In the rows, 128 means zero.
Turns, then the turns between two rows, first turn first; the first pair answered
R:
[ 94 145 103 150 142  84 162 135 108 144 112 145 129 127 153 130 139  78
 143 103 143 142 157 102 162 139 132] => [112 142 116 138 142  96 160 139 116 162 126 151 133 122 160 132 148  77
 138 108 127 138 169 106 165 143 116]
[176 124  97 136 107 152  95 127 163 152 153 157 121 137 132 151 136 171
 120 143  92 114 144 130 127 133  81] => [176 125  79 155 112 154  89 119 152 117 141 160 127 154 118 161 125 180
 138 146 115 134 124 126 114 131  94]
[142 128 108 135 132 135  92 120 121 125 135 139 132 145 117 133 132 158
 139 129 149 145 111 123 109 137 116] => [111 134 102 140 127 117  96 118 116 121 122 128 122 146 119 123 124 159
 134 124 153 138 114 121 110 134 124]
C:
[170 146 142 111 120 177  70 104 126 127 159 192 133 159 126 150 143 162
 131 136 116 140 121 160 146 119  88] => [178 128 131 110 138 183 116 130 105  69 142 166 174 167 121 169 139 156
 136 124 135 135 122 163 121 130 117]
[133 139 117 154 132 131 113 117 105  97 114 166 108 127 141 118 102 122
 163 161 144 152 118 114 151 131 119] => [137 133 118 153 137 130 123 119 102  84 115 161 118 129 140 122 102 121
 163 161 150 151 119 114 145 133 128]
[129 116 139 127 109 129 108 139 162 158 143 137 136 105 123 138 136 143
 115 120 102 112 140 131 115 146 112] => [133 110 132 132 112 131 118 150 154 134 138 132 152 119 111 151 134 154
 119 114 113 112 129 131  96 147 123]
[151 154 146 157 112  81  78 114 158 215 187 140  66 132 131 114 138 110
 163 171  64 158 144 168 151 120  78] => [162 131  97 188 122  92 107 160 139  97 156 107 133 203  63 183 141 160
 188 147 122 169  89 156  56 124 130]
H:
[ 95 155  96 112  87  92 133 152 161 129 131 127 133  71  78  68  93 106
 148  93  86 116 114 146 146 136 139] => [122 147  82 114  77 111 126 169 177 129 142 132 151  98  47  97 112 132
 149  90  84 120  97 142 114 134 130]
[ 91 111 103 149 143 121 108  96 139 105  96 136 133 140 104 154  65 126
 119 121 170 119  84 115 145 139 155] => [ 98 112 102 149 144 127 104 100 140 103 100 139 136 146  93 160  72 131
 118 119 170 119  78 116 134 136 150]
[138 139 154  81 137 117 163 106 109 138 131 103 150  64 192 109 106  73
 145  89  96 108 174 112 150 152 117] => [189 119 132  82 124 152 155 149 139 130 145  97 198 121 127 170 148 127
 143  76  94 108 143 104  76 154 101]
[163 126 142 112 132 128 140 148 143 168 143 130 115 113 124 152 127 135
 103 123 105  95 141 142 126 148 118] => [158 131 147 111 130 126 137 136 143 173 143 142 101 105 135 146 122 127
 104 129 108 102 140 142 139 146 121]
J:
[101 146 130 115  85 114  83 112 125 153 137 121 155 155 111 148 104 181
 122 136 130 133  82  81 112 107 123] => [114 137 127 113  91 122  93 125 125 133 134 115 175 162 103 156 106 183
 125 133 138 130  77  81  97 111 131]
[133 143 158  97  84 156 106  95 119 178 134 128 105 119 155 135 152 116
 155 116 142 164 163  98  84 102 149] => [154 132 156  97  92 170 122 105 109 150 131 125 130 128 144 157 152 120
 164 116 158 170 156 101  66 106 158]
[167 125 130 106 136 141 108 102 151 144 134 144 114 134 134 159 130 127
 134 139 116 136 130 146 148 142 115] => [175 114 129 105 140 146 130 123 146 125 133 132 137 142 126 172 135 128
 134 132 117 124 132 149 127 146 124]
Y:
[ 78 106 119 127  95  67 109 137 133 154  92 126 115 128 135 104 133 123
 118 104 110 102 149 127 138 131 139] => [106 110 125 123  91  84  82 123 147 181 110 149 107 120 135 106 144 124
 122 116 100 118 142 124 152 128 114]
[139 155 109 130 111 121 115  84  95 112 102 121 102 159 131  53 116 114
 152 158 158 144 110 150 116 147 171] => [184 151 117 122 102 145  90  80 120 140 128 141 106 166 116  70 142 131
 156 166 138 158 103 152 108 147 139]
[141 139  86 139 141 120 112 141 118 129 103 123 137 145 104 161 128 156
 128 113 134 137 103 115  86 121 114] => [105 149  86 143 149  97 119 124 100 117  89 117 121 128 127 132 107 134
 132 118 144 134 111 115 114 121 134]
[135 153 169 126 116 141 123 135 109 132 131 134 171 133 168 132 143 124
 139 104 131 103 136 122 107 134  89] => [118 155 164 126 122 129 132 137 104 123 122 126 170 129 168 128 136 118
 140 103 136  98 138 120 105 133 101]
Pairs:
Between the rows of a pair lie two turns.
[ 55 173 158  93 179 111 128 112  94 145 118  99  67  64 163 144 181 106
  85 128 127 180 203 129 176 132 154] => [149 162 164  89 196 168 114 105 106 137 148 136  98  72 155 174 200 112
 112 150 133 229 182 123 171 140 136]  R then R
[ 55 126 126 131  95  87  92 100 113 157 102 143  88 142 104  89 113 138
 100 113 140 117 122 131 158 143 130] => [126 119 131 120  88 131  64  98 140 185 136 171 107 159  82 117 145 160
 105 121 121 141 106 130 144 147  96]  Y then R
[138 122 165  99 133 158 100 100 161 184 155 158  97 119 125 118 175 125
 130 130 115 118 154 127 168 135 111] => [ 75 118 118 140 138 123 137 128 124  80 101 113 122 162  88 145 146 148
 143 105 175 107 115 115 106 132 173]  C then Y
[123 126 151 106 132 128 120 114 136 161 122 150 102 118 155 103 132  96
  98 130 106 133 136 147 154  94 100] => [164 105 138 106 134 149 139 153 140 120 124 133 156 157 115 155 154 123
 104 113 113 130 117 145  94 102 108]  R then Y
[152 115 139 127 127 137 136 152 129 141 138 134 125 122 131 128 121 125
 134 145 100 126 151 141 139 144  93] => [136 119 136 128 120 126 133 152 132 148 136 128 115 124 122 127 125 129
 127 141  97 119 151 139 132 143  92]  Y then C
[152 147 153 122 152 141 120 105 137 143 152 156 119 106 157 114 126 115
 119 158 116 147 121 123 164 128 101] => [125 140 116 149 144 127 132 134 127  78 126 123 143 157 109 150 127 155
 124 133 150 139  85 113  98 126 129]  C then Y
[187  95 171 103 124 137  71 153 118 137 160 132 163 120 128 101 123 148
 145 129  92 131 110 184 138 152 108] => [114 104 166 109 108  93  77 159 116 157 139 110 135 112 135  78 111 140
 125 111  81  90 125 187 144 147 114]  Y then J
[154 119  88 115 146 117 153 146 133  76 130 147 109 151 101 119 115 127
 156 136 139 143 119 120  97 128 128] => [106 123  94 106 137  84 163 157 139 108 123 127  87 137 113  97 112 113
 130 123 118 101 148 125 111 130 122]  R then R
[186 124 148  86  57 139 103 138 189 125 167 138 190 142  85 183 178 150
 111 101  98 122 113 137  89 129 119] => [182 126 179  63  66 134 116 129 185 158 176 142 177 101 128 147 174 111
 100 110  75 111 153 149 140 135 111]  C then C
[143 127  79 175 145 144  97 128 151  88 142 149 138 151  89 172 114 152
 154 150 140 162  93 105  85 116 121] => [108 117  90 162 174 125 161 135 111  47 119 121 151 118 130 145  83 103
 150 142 155 134 131 116 113 132 163]  H then J
[102 148 125 129 135 123 129 106 105 102 111 112 126 127 148 100 101 136
 137 130 143 141 122 122 149 137 151] => [126 129 119 114 118 135 134 148 127 117 122  99 159 154 113 137 137 163
 124 112 124 117 120 123  99 143 138]  R then H
[ 91 146 109 135 117 109 112 126 120  91 122 115 107 126  92 125 111 117
 144 127 134 143 122 112 151 106 171] => [112 141 137 107 112 114 117 137 141 153 146 121 102  99 112 113 135 104
 120 125  93 115 159 121 169 113 143]  R then R
[178 141 130 115 136 136  50 138 159 201 122 151  83 134 122 124 157 137
 143 136 133 147 159 112 133  94  93] => [133 127  93 137 145 114 102 172 123  99  74 102 122 169  93 154 142 155
 154 107 185 127 138 105  74  99 156]  C then R
[197 143 130 114 146 179 109  79 136 131 154 162 115  90 158 115 118  64
 162 145 117 184 110 137 155 117  96] => [173 107 103 109 139 167 167 172 144  87 132  87 176 143 101 171 149 100
 132  88 113 110 117 139  50 130 121]  C then J
[113 119 141 141  98 130 102 139 151 169 141 160 133 129 106 151 149 149
 121 119 103 100 135 109 115 107 127] => [ 91 133 150 145 112 116 111 115 129 164 134 164 113  97 146 121 123 116
 127 131 115 106 154 115 160 112 143]  R then H
[172 100 150 124 141 175 175 161  95  56 127 115 170 118 137 164 106  91
 150 147 137 129 142 125 122 137 184] => [151 140 126 161  84 160  57 116 150 141 153 166  98 154  84 163 122 158
 149 161 117 165  88 106 114 101 124]  C then C
[148 148 114  97 151 111  84  89  96 174 145 167 111 102 139 102 109 117
 102 144 104 179 121 124 206 164  99] => [202 104 112  73 158 140 143 165 105 138 148 129 189 131 103 159 150 135
  88 115  95 140 133 130 128 187 109]  Y then C
[151 135 130 105 114 150 139 200 169 219 160 138 155 123 112 126 111 174
 119 144 106 109 131 161  76 145 103] => [131 153  99 142 108 140 107 177 158 180 145 149 139 155  83 135  92 201
 144 150 146 145  83 144  61 128 122]  H then C
[ 96 120 124 130 121 102 122 134 131 133 114 114 141 137 109 119 152 130
 116 133 121 101 121 133  77 128 156] => [ 99 121 121 137 127 105 123 127 117 110 108 118 141 138 112 120 141 126
 129 140 139 114 110 131  82 126 170]  J then C
[121 153 108 151  91 139  52 110 158 163 129 155  99 171  76 141 143 176
 132 140 126 147  80 114 127 107 104] => [132 123 167  92 145 145 156 129 113 145 125 123 132  83 178  91 124  71
 116 141 109 100 180 142 198 145 131]  C then C
[115 167 137 110 107 136  84 104 127 177 114 146 118 133  97 139  97 127
 147 141 117 166  74 123 136 110  94] => [ 66 154 122 114 120 105 129 134  97 122  82 104 136 143  89 145  82 126
 141 117 138 133  78 127 107 115 135]  Y then Y
[ 51 148  90 125 145  97 153 138 116 101 109 105  92 139 136  96 103 140
 129 117 152 134 142 124 109 130 167] => [114 157 109 123 130 136  88  98 148 163 153 166  70 133 137  97 128 150
 143 148 132 186 125 121 138 122 113]  J then Y
[111 102 141 131 146 130 155 207 111 159 116 106 154 135 119 151 137 133
  93 104 117  87 123 136  74 119 132] => [129 125 167 128 147 139 106 143 120 215 140 159 103  96 157 106 124 108
 107 140 106 131 126 137 152 110 100]  Y then Y
[174 145 140  93 128 132 133 163 162 164 136 124 148 154  80 133 173 127
 135 115 107 129 121 177 124 125 125] => [174 142 146  84 132 134 142 161 159 166 141 123 148 144  94 122 169 116
 129 119 104 126 132 176 136 126 124]  C then C
[112 149 156 112 118 124 160 149 154 130 111 112 135 131 129 126 122 131
 105 128  95 102 144 127 101 118 151] => [162 142 161 109 119 158 150 146 161 125 128 130 153 135 122 140 131 133
 116 140  97 130 136 125  97 124 141]  R then R
[170  93 124 121 166 151 175 145 116 104 139 126 174 109 126 137 140 117
 145 150 149 104 137 113 134 141 151] => [180  96 120 124 161 158 162 141 125 105 146 134 175 118 116 149 143 129
 148 158 154 118 122 110 123 140 144]  Y then H
[ 79 147 132 146 120 109 111 112 125 153 112 132 104 122 144  92 110 113
 128 131 134 124 126 124 139 108 136] => [107 140 112 155 110 123  98 129 141 136 117 129 123 160 103 128 131 148
 133 127 140 132  97 116  90 104 130]  R then C
[158 133  91 160 104 137  71 106 148  98 137 164 120 180  76 165 127 178
 148 138 161 181  75 111  86 103 116] => [112 114 135 115 162 112 197 128  84  51 103 104 147  98 175 104  86  75
 130 126 163 116 167 136 154 135 175]  Y then C
[112 177  92 129  69 110 120 122 157 122 132 144  80 149 122 130 117 156
 115  70 129 129 105 103  93 140 126] => [116 154 112  97  96 114 184 154 140  98 126 112 115 122 152 124 116 118
 100  58 122  93 149 115  99 161 147]  C then R
